In the rows, zero is written as 128.
The rows of X fall into a few groups, and each row is roughly a mix of its group's hidden directions.
X:
[[108 117 189 135 120 167 122  99 171 102 133]
 [ 85 108 146 164 114 117 101 109 145  68 141]
 [169 103 140  68 134 166 158 145 139 135 150]
 [111 128 121 182 138 110 164  69 146 143 146]
 [135 107 149 115  92 185 159 149 159 164 131]
 [109 175 142  97 119  69 150 136 153 131 157]
 [107 155 151 121 135 111 126 170 162 101 188]
 [160 152 123 110 177 131 131 174 117 177 146]
 [111 174 131 193 113  95 135 112 108 149 148]
 [154 126 100 119 154 174 140  88 130 153  77]
 [ 84 186 120 141  99 145 100 149 113 159 113]
 [153 150 175 119  89 163 102 172 125 108 137]
 [144 132 158 119 154 154 189 133  88  91 119]
 [136 136  99  99 115 134 101 192  95  95 111]
 [108  85 161 141 110 126  66 115  93 116 141]
 [182  87 133  99 141  99 145 160 164 130 144]
 [175 122 180 101  89 140 120 135 141 109 166]
 [128 147  83 143  71  85 143 120 147  97 130]
 [135 128  93 168  86 125 117 134 188 108 105]
 [139 166 137 176 139 109 156  96 114 168 164]
 [113 113 178 156 177 175 139 106 132 111 138]
 [ 85 154  85 118 117 106 152 108  73 121 116]
 [ 56 138 126 184 123 110 115 119 116 118 141]
 [116 147 184  87 149 109 173 127 101 147 140]
 [113 102 148 144 133 176  97 114 175 174 133]
 [128 162 122 178 183 120 151  90 110 142 119]
 [ 96  94 148 126 182 112 153 123 104 177 125]
 [134 157  85 136 159  94 114 142 121 187 152]
 [131 141 182 152  97 136 139 110 142 116 190]
 [107 158 130 119 117 115  94 132 104 179  70]
 [141 156 134 114 107 114 208 115 127 110 104]
 [136  92  92 131 150  75 160 116 146 167 147]
 [156  90 141 119 120 107 130  65 155 122  88]
 [189 118 114  97 107 118 171 129 113 142 168]
 [161  74 155 109 125 125 138 107 152  78 153]
 [122 127 159 129 161 104 117  72  87  86 123]
 [152 133  79 148  93 112 114 142 170 120  81]
 [138 129 141  99  74 125 142 132 178 154 172]
 [136 159  66  92 107  87 132 103 113 141 127]
 [186  90 138  90 159 132 134 116 155 115  98]
 [102 147 105 144 120  92 144 146  70 173 145]
 [158 117 146 108 146 166 116 101 196 113 114]
 [155  67 131  99 161 114 130 148 122  80 126]
 [177 103 125  75 144 134 163 151 111 157 147]
 [ 98 100 130 148 183 149 132 112 176 108 156]
 [151 160 121 159 139 190 137 153 166 147 112]
 [153 154  99  85 181 109 115 144  88 124 115]
 [118 122  84 108 157  99 107 172  88 148  98]
 [198  97 117 116 155 113 153 129 142  95 149]
 [125  63 127  93 104 105 118 102 161 135 157]
 [145 164 131 128 141 122 152 168  76 178 117]
 [135 147  98  67 101 117 157 119  98 165 146]
 [132  85 113 129 117 112 109 102 162  64 150]
 [143 158 126 121 150 112 134 164  80 185 104]
 [122 170  71 124 131 146 183 113 106 127 110]
 [164 146  77 109 105  96 132 149 125 128  76]
 [ 84 178 160 115 144 130 107 128 146  98  86]
 [144 116 151  87 111  65 136 162 149 133 154]
 [115 178 105 159 102 150 136 178 107 160 124]
 [120 162 127 181 185 104 142 119 135 159 117]
 [ 72 149 115 127  97 112 103 183 117 146 111]
 [105 120 171  82 125 103  98 111 123  75 113]
 [130 162 143  74 142  81 161 129  92 145 126]
 [104 150  79 129 120  87 158 168 105 161 123]
 [125  79 107 139 193 106 122 103 127 117  98]
 [ 60 154 149 130 104 108 107  83 127 137 137]
 [176  94  96  91 170 144 160 138 144 120 124]
 [135 118  88 111 146 179 121 125  87 111 176]
 [145 136 116 128 177 170 122 134 191 116 150]
 [132 153 146 104  66 182 146 127 140 126 154]
 [145 160 156 106 169 113 171 161 110  91 114]
 [105  96 162 128 135 126  83 105 115 190 125]
 [120 103 145 122  69 161  81 148 100 117 144]
 [143 177 100 126 166 137 186 115 147 125 103]
 [160 107 108 105 152 145 181 122 145 151 178]
 [112 154 129  78 122  73 124 130 102 158 163]
 [110  83 109 161  96 143  80  94 116 150 142]
 [ 72 122 157 141  92 113  99 103 137 131 174]
 [131  74 160 117 101 138  73 133 106 101 140]
 [112 131 154 117 197 145 105  88 120 160 134]
 [158 129  65  97 164 132 110 164 138 129 107]
 [101 119 136 158 155  73 124  78 104 148 146]
 [129 108  96 187  92 128 105 110 161 104 101]
 [132 100 123 118 113 173 127 168  90 112 182]
 [125 105 128 175 123 177 103 132 186 118 128]
 [101 145 154 128 163  87 135  92  83 104 158]
 [151 143 115 176 127 175 119 182 115 153 121]
 [102 164 104 101 133  91 103 119 146 138 188]
 [150  76 114 144 114  99 127 113  79 145 170]
 [116 135 111 118 139 109  59 159 159 151 161]
 [162 156 125  89 112 141 136 164 112 172 171]
 [112  97 181 129 106 174 168 122 114 143 155]
 [137 100 102 110 138  73 161 133 168 164 147]
 [124  99  96 133  78 138 114  81 123 177 116]
 [183 147 114 147 131 161 163 164 156 156 139]
 [123 103  93  77 107 129 103 164 125 110 175]
 [116 127 113  80 138  96 136 145  89  78  94]
 [132 128  79 125  63 115 160  96 108 123 132]
 [136  96 137 134 117 110  89 103 165  63 128]
 [123 113  79 166 108 136  82  90 161 137 118]
 [ 99 129  80 127 121 135 173 130  86 152  86]
 [101  97 130 128 127  56 114 116  87 137 148]
 [110 139 127 113 181 118 142 102 185 117  90]]

One row of each group comes first, with its name. Which group is each row after those in?
[ 84 183 140 131 100 101 135 138 157 167 141] -> T
[158 130 142 143  74  89 122  88 138 115 169] -> L
[122 153 122 160 184 102  93 121 151  83 122] -> S

[199 117 134 106 143 123 172 107 125 105 152] -> T
[135 109 118  72 124 163 135 168 132 125 181] -> L
[137 144 131 154  77 123 128 155  84 161 173] -> T
[136 127 173 131 194 167 131 132 146 136  97] -> S
[140 123 141 162 206 114 117 129 123 114  93] -> T
[150 109  78 129 124  88 167 158 107 162 147] -> T
[131 107 163 174 142 171 128 157 161  91 120] -> S
[108 152 136 134 155  74 147  74  92 119 134] -> T
[114 158  90 142 146 134 112 137 162 152 193] -> L
[ 86 170  95 186 134 129 125 109 136 139 101] -> L
